One turn sends every row of this set to another row. A few are shown first. Where does it send the rows asked after them?
J_68: [ 1.17  2.03  0.58  1.63 -1.05 -0.08 -1.47  0.51 -0.66 -1.50  1.52  0.39
  0.85 -1.91  1.31  0.37 -0.05]
J_666: [-2.31 -0.03 -1.21  0.10  0.97 -2.37 -0.15  0.20 -0.05 -0.56 -0.24  0.59
  0.94 -1.68  1.91  0.67 -0.09]
J_45: [-2.49  1.02 -0.35 -0.64 -1.01  0.41 -1.66 -0.96  0.75  0.15  1.54  0.60
  1.09 -3.04  1.05  0.03 -0.34]
J_523: [-0.69  2.11  0.35 -0.42  0.37 -0.98 -0.90  1.14  0.55  1.89 -0.39  0.94
 -1.39 -1.67  1.95 -1.41 -1.74]
J_607: [-0.66  3.93 -0.71  1.23 -2.05 -1.28 -0.23 -0.56  1.78  0.50  0.52  0.79
 -0.04 -1.16  2.74  1.35  1.65]
J_496: [-0.97  0.81  1.18 -0.09 -2.07 -0.18 -2.57  0.65 -1.01 -0.23  0.20 -0.02
  1.67 -1.04  0.47  0.81  0.84]
J_742: [-2.44  1.22 -0.31 -1.29 -0.60  0.07 -1.67 -1.50  0.72  0.74  0.60  0.58
  1.11 -2.96  0.97  0.00  0.19]
J_44: [-1.98  1.18 -0.74 -0.29 -0.71 -1.35  0.58 -0.99  2.24  1.08  0.09  1.94
 -0.23 -0.19  1.05 -0.84 -0.34]
J_614: [-1.17  1.58 -0.18 -0.20  0.53 -1.87 -0.82  1.27  0.46  1.19 -0.19  1.17
 -1.58 -1.26  1.87 -1.62 -1.39]
J_291: [-0.59  3.68  0.60  1.46 -0.15 -0.52  0.55  1.71 -1.48  0.70  0.80  0.89
  0.23 -0.63  2.13 -0.67 -1.43]
J_736: [-0.37  1.52  1.54  0.86 -0.03 -0.32 -1.52  0.37  1.14  0.08  0.03 -2.30
  1.41 -1.58  1.46 -0.47 -0.62]
J_674: [ 1.09  2.41  0.56  2.00 -0.74 -1.41 -1.35  0.12  1.54  0.00 -0.45  0.88
  0.91 -0.82  3.00  0.69  1.02]
J_300: [-2.55  2.92  0.45  0.10 -1.65 -1.55 -0.03  1.96 -0.73  1.90 -0.07  0.70
 -0.70  0.67  1.43  0.19  0.01]
J_640: [-1.01  2.67  1.13 -0.52  0.19  0.39 -1.00 -0.65 -1.45  0.92 -0.62 -0.51
  0.00 -0.41  0.47  2.08  0.38]
J_728: [-0.53  1.88 -0.20  1.05 -1.47 -1.63  0.95  0.44  0.28  0.76 -0.89 -1.32
  1.51 -0.57  2.06 -1.40 -1.55]
J_193: [-0.38  4.01 -1.17  2.52 -1.79  0.00 -0.75  1.31  1.13  0.60  1.08  0.60
  1.12 -0.91  1.15 -0.57  0.64]
J_225: [-0.14  3.46 -0.07 -1.26 -1.10  0.32  0.13 -0.11 -1.51  0.59 -1.76  0.56
  0.94 -0.12  1.37 -0.18 -0.15]
J_192: [ 0.76  2.27  0.28  1.24 -0.36 -1.28 -1.35 -0.18  1.50 -0.19 -0.95  0.74
  1.19 -0.95  3.54  0.87  1.07]
J_124: [-1.01  2.53  0.96 -0.81  0.36  0.68 -0.56 -0.82 -0.83  0.71 -0.83 -0.42
  0.00  0.09  1.11  2.27  0.13]
J_753: [ 0.54  0.32 -0.63  0.52 -1.64 -0.42 -1.20 -0.33  0.32  0.64  0.46  0.35
 -0.40 -2.89  1.86  0.74 -1.77]
J_290: [-0.59  2.36 -0.51 -0.15 -1.31  0.87  0.22  1.65  1.05 -0.81  1.79  0.69
 -0.72 -1.47  0.96 -0.65 -1.26]
J_407: [-3.14  1.77  0.05  0.60  0.87 -0.16  0.64  1.18  1.01  0.52  1.47  0.59
  0.25 -1.23  2.23  0.78 -1.39]
J_522: [-0.93  1.95 -1.22  2.47  0.30 -2.30 -1.79  0.48  0.61  0.56  0.09 -0.21
  0.38 -1.00  1.32  1.44  1.75]
J_363: [-2.73  1.48  0.37  0.31 -1.61 -2.03 -1.34  0.30  1.19  0.25  0.56  0.81
  0.34  0.13  1.16  1.27  2.24]
J_203: [-2.47  3.24 -0.86  1.46 -0.18  0.06  0.05  0.56 -1.25  1.81  0.45 -0.45
  0.49 -0.25  0.22  1.50 -0.10]
J_199: [-0.25  1.20 -1.44 -1.11 -0.71 -1.31 -1.04  1.01 -0.16 -1.63 -0.02  0.46
  0.04 -2.59  0.80 -1.08  0.35]
J_604: [-2.34  1.09 -0.85 -0.64 -0.76 -1.07  0.07 -0.78  1.88  0.18  0.70  1.92
 -0.16 -0.26  0.43 -1.35 -0.07]
J_633: [ 0.19  2.33 -0.62  0.86 -0.19 -0.27 -1.63  0.86 -1.41 -0.02 -0.77 -0.03
  1.06 -0.11 -0.95 -0.59  0.68]
J_458: [-0.62  4.09 -0.66  0.46 -1.81 -0.59 -0.15 -0.24  1.89  0.47  0.36  0.57
 -0.26 -1.08  3.19  1.22  1.38]
J_609: [-1.30  1.41  0.06  0.01 -1.13 -0.86 -0.27 -0.93  1.61 -0.29  0.65 -2.45
 -0.47 -0.69  0.16  0.88  0.47]
J_543: [-2.35  3.48 -0.75 -0.48 -1.30 -2.03  0.43  0.02  0.91  1.04 -0.10 -1.93
 -0.22 -1.33  1.55 -1.00  0.57]
J_402: [-2.64  3.24 -0.66  1.07  0.02 -2.59  1.05 -0.14  0.10  0.35  0.97  1.28
 -0.11  0.03  1.85  0.35  1.05]
J_318: [-0.32  0.17 -0.60  0.70 -1.00 -0.67 -1.13  0.28 -0.25  0.60  0.69  0.37
 -0.56 -2.70  2.20  0.61 -2.33]
J_101: [ 0.03  2.17  0.54  1.49 -2.99 -0.95 -1.38  2.34 -0.37  0.76  0.34  0.53
  0.59 -1.09  2.61  0.01 -0.54]
J_799: [-0.60  3.70  0.38 -0.67 -0.91  0.09  0.11  0.07 -1.77  1.16 -1.43  0.60
  1.14 -0.06  0.80 -0.34 -0.13]
J_774: [-1.64  1.98 -0.02 -0.27  0.09 -1.25 -1.22 -1.07 -0.79 -1.24  1.11  0.19
  0.59 -1.25  0.06  0.99  2.03]

J_199 -> J_290
J_192 -> J_225
And these:
J_614 -> J_604
J_44 -> J_742
J_774 -> J_68
J_543 -> J_609
J_300 -> J_363
J_607 -> J_640
J_633 -> J_193

One turn sends every row of this set to another row. A few are shown first. Where does it send the rows asked after them?
J_703: [-0.85 -0.85 -0.35  2.38 -1.11  0.57  0.21  1.84 -0.54  0.00  0.18  1.22
  0.05  1.29 -0.16 -2.21 -0.15  1.24  0.50]
J_684: [-0.46 -1.62  0.97 -0.34 -0.75 -0.28  2.37  2.61 -1.44 -1.10  0.90  1.11
  0.50  1.02  0.28 -0.05  1.10  1.64 -0.94]
J_690: [ 0.98 -1.81  0.16  1.53  1.19  0.16  1.74  1.62  0.12  1.38 -1.68 -1.88
  0.31 -0.31  0.79  2.15  0.06 -0.41 -0.52]
J_685: [-0.54 -2.16  0.90  0.87 -0.79 -1.13  1.95  2.50 -1.23 -0.98  0.83  0.61
  0.67  1.63  0.41  0.03  0.52  2.31 -0.41]
J_862: [ 0.22  0.13  1.15  1.07 -2.08  1.81  2.37  1.16  0.45  2.58 -0.64  0.64
 -1.03 -0.97  1.43  1.53 -1.51  0.36  0.99]
J_30: [ 0.96 -1.30  0.06 -0.51  0.04  1.35  1.48  1.59  0.76  1.98 -1.17 -2.08
 -0.78  0.26  1.02  2.00  0.13  0.48 -0.73]
J_700: [-1.06 -1.22 -0.14  2.34 -1.10 -0.28  0.64  1.78 -0.34 -0.18  0.27  0.92
  0.09  2.20  0.41 -1.37 -0.38  2.32  0.57]
J_119: [ 1.38 -1.08  1.08  0.51 -2.12  1.32  1.31  2.14  0.32  2.59  0.12 -1.23
 -0.77 -1.48 -0.13  1.17 -1.32  0.16  0.40]
J_910: [ 0.53 -0.13  1.37  3.11 -1.10  0.48  2.43  1.50 -0.08  2.05 -1.24  0.76
  0.12 -1.33  1.14  1.52 -1.61 -0.20  0.97]
J_72: [-0.80 -1.31 -0.49  3.01 -2.04 -0.29  0.95  2.53 -0.71 -0.40  0.58  0.56
 -0.74  1.43 -0.46 -0.11 -1.47  2.43  0.57]
J_551: [ 1.11 -2.04  0.31  1.53  1.05  0.31  1.61  1.34  0.12  1.35 -1.64 -2.07
  0.15 -0.47  0.64  2.21  0.13  0.02 -0.20]
J_463: [-0.15 -0.91  0.37  1.85  1.20  0.57  2.68  0.68  0.77  1.03 -2.30 -0.30
 -0.18  0.14  1.61  2.44 -0.33  0.25  0.24]
J_508: [ 0.60  0.34  1.21  1.12 -2.29  1.62  2.26  1.43  0.53  2.64 -0.71  0.62
 -0.99 -0.87  1.42  1.35 -1.63  0.72  0.75]
J_698: [ 0.10  0.32  1.35  2.99 -0.06  0.19  1.36  0.21 -0.56  1.60 -0.79 -0.13
 -0.07 -0.59  2.19  2.28 -0.86  0.22  0.30]
J_386: [ 0.07  0.07  1.43  2.85 -1.22  0.63  2.35  1.35 -0.02  1.93 -0.74  0.87
 -0.10 -1.42  1.05  1.61 -1.91 -0.33  1.00]
J_285: [-0.98 -1.98  0.40  1.87 -0.79 -1.05  1.69  2.33 -0.45 -0.65  0.38  0.84
  0.50  2.19  0.36 -0.48 -0.27  2.44  0.36]
J_579: [-0.81 -0.73 -0.67  0.14 -0.59  1.46  1.95  2.95 -2.31 -1.14  0.39  0.05
  0.19 -0.07  0.02 -0.16  1.45  0.41 -1.32]
J_437: [-0.78 -0.43 -0.65 -0.05 -0.26  1.18  1.85  2.14 -1.84 -1.42  0.53  0.89
 -0.69  0.22 -0.24  0.40  1.33  0.28 -1.65]
J_111: [-1.00 -0.98 -0.20  0.51 -0.57  0.33  3.06  2.80 -2.25 -1.59  0.45  0.14
  0.39  0.45  0.54  0.69  1.19  1.17 -1.27]
J_467: [-0.38 -0.30  0.59  1.94  1.29  0.42  2.33  0.48  0.64  0.84 -1.96 -0.23
 -0.16  0.07  1.73  2.53 -0.48  0.16 -0.10]
J_601: [ 0.95 -1.95  0.48 -0.20 -0.99  1.58  2.58  2.50  1.13  2.08 -1.13 -1.03
 -0.67 -1.10 -0.41  1.40 -0.87 -0.15  0.36]
J_301: [-0.79 -0.40 -0.36  1.19 -1.12  1.44  0.58  1.89 -0.73 -0.14  0.16  1.78
 -0.16  0.70 -0.30 -2.26  0.51  0.56  0.02]
J_304: [-0.68 -0.68 -1.30  0.79 -0.47  1.80  0.82  2.39 -1.45 -0.86  0.20  0.73
 -0.80 -0.05 -1.18 -0.76  0.66 -0.20 -1.01]
J_521: [-1.01 -0.43 -1.39  1.57 -1.68  2.35  0.44  2.87 -1.17 -0.18 -0.30  0.47
 -0.45  0.34 -0.55 -1.57 -0.08  1.18 -0.01]
J_175: [-0.28 -1.26  0.69 -0.30 -0.81  0.60  1.86  2.63 -1.65 -0.91  0.79  1.42
  0.40  0.11 -0.30 -0.89  1.31  0.60 -0.94]
J_594: [-0.09 -0.48  0.38  1.83  1.15  0.34  2.80  0.82  0.71  1.12 -2.16 -0.25
 -0.11  0.24  1.85  2.36 -0.33  0.08 -0.14]
J_404: [-0.99 -1.02 -0.10  2.81 -1.63 -0.75  2.58  2.67 -1.46 -1.02  0.26  0.16
  0.20  1.38  0.66  0.37 -0.42  2.87  0.16]
J_454: [ 0.79 -1.67  0.37 -0.45 -0.74  1.53  2.26  2.38  1.46  1.84 -1.07 -1.31
 -0.85 -0.79 -0.56  1.44 -0.89  0.13 -0.03]
J_73: [ 0.37 -0.01  1.08  2.74 -0.07  0.53  1.37  0.09 -0.52  1.77 -1.11 -0.37
 -0.24 -0.28  2.40  2.28 -0.46  0.49  0.41]
J_392: [-0.92 -1.03  0.11  1.59 -1.08 -0.61  3.10  2.65 -2.03 -1.46  0.61 -0.03
  0.35  1.04  0.96  0.98  0.53  2.25 -0.69]
J_350: [ 1.01 -1.48  0.22 -0.51 -0.14  1.37  1.79  1.28  0.91  1.87 -1.21 -2.06
 -0.99  0.05  0.89  2.06  0.14  0.75 -0.34]
J_898: [ 1.41 -1.07  1.16  0.76 -2.20  1.54  1.37  1.87 -0.17  2.84 -0.01 -1.07
 -0.76 -1.50  0.51  1.23 -1.07  0.09  0.64]
J_411: [-0.94 -0.50 -1.09  2.61 -2.20  1.42  0.49  2.64 -0.89 -0.07 -0.18  0.36
 -0.46  0.92 -0.16 -1.34 -0.70  2.27  0.55]
J_71: [-0.91 -1.03  0.14  2.29 -1.79 -0.88  2.00  2.21 -1.23 -0.92  0.96  0.73
 -0.62  1.62  0.48  1.04 -0.86  2.91 -0.08]
J_282: [-0.44 -0.98  0.12  0.85 -0.40 -0.29  2.28  2.27 -2.52 -1.65  1.03  0.62
 -0.20  0.28  0.06  1.24  1.03  0.85 -1.53]
J_972: [ 0.95 -1.78  0.29 -0.26 -0.93  1.67  2.32  2.84  1.22  2.22 -1.31 -1.00
 -0.57 -0.80 -0.31  1.33 -1.01 -0.16  0.06]
J_558: [-0.87 -1.21  0.33  1.57 -0.93 -0.94  3.09  2.56 -1.68 -1.59  0.74  1.08
 -0.24  0.92  0.19  1.51 -0.09  1.87 -0.72]
J_723: [ 0.52  0.31  1.10  2.91 -0.14  0.16  1.61  0.28 -0.55  1.85 -1.02 -0.35
 -0.09 -0.27  2.53  2.17 -0.48  0.43  0.18]
J_612: [-1.10 -0.76 -1.36  2.13 -1.86  1.17  0.49  2.36 -0.21 -0.12  0.14  0.80
 -1.31  1.38 -0.84 -0.92 -1.18  1.79  0.44]
J_514: [ 0.35  0.31  1.32  0.89 -2.34  1.57  2.07  1.32  0.57  2.53 -0.06  0.35
 -1.07 -1.07  1.13  1.38 -1.74  0.51  0.79]
J_337: [-0.64 -0.52 -1.55  1.45 -1.38  1.87 -0.23  2.15 -0.99 -0.15  0.41  0.34
 -1.24  0.66 -0.87 -1.21 -0.07  0.84 -0.40]
J_867: [ 0.64 -1.65  0.35  1.57  1.47  0.12  1.53  1.37  0.32  0.93 -1.78 -1.75
  0.21 -0.37  0.53  2.20 -0.05 -0.19 -0.47]
J_344: [ 0.97 -1.45  0.17 -0.33  0.34  1.11  1.25  1.33  0.96  1.54 -1.10 -2.26
 -0.82  0.04  0.58  2.09  0.09  0.64 -0.78]
J_993: [-1.10 -0.64 -0.61  3.04 -2.15  0.21  1.63  2.53 -0.81 -0.48 -0.08  0.42
 -0.31  1.47  0.32 -0.48 -0.91  3.03  0.60]
J_704: [-0.92 -0.37 -1.17  0.38 -1.12  2.44  0.97  2.88 -1.74 -0.59  0.11  0.31
 -0.29  0.08 -0.33 -1.03  0.93  0.49 -0.84]
J_6: [-0.32 -0.52  0.23  0.20 -1.03  1.32  0.83  2.09 -1.50 -0.38  0.70  1.47
  0.00  0.17 -0.23 -1.76  1.22  0.47 -0.66]
J_86: [ 1.58 -0.95  1.03  0.79 -2.20  1.47  1.09  2.29 -0.02  2.85 -0.21 -1.02
 -0.59 -1.37  0.35  1.12 -1.20  0.23  0.32]
J_992: [ 0.32 -0.40  1.30  3.11 -0.87  0.71  2.19  1.24 -0.30  2.01 -1.19  0.59
  0.01 -1.43  1.22  1.66 -1.49 -0.42  1.16]

J_467 -> J_698
J_685 -> J_285
J_86 -> J_972
And these:
J_601 -> J_350
J_404 -> J_993
J_337 -> J_304

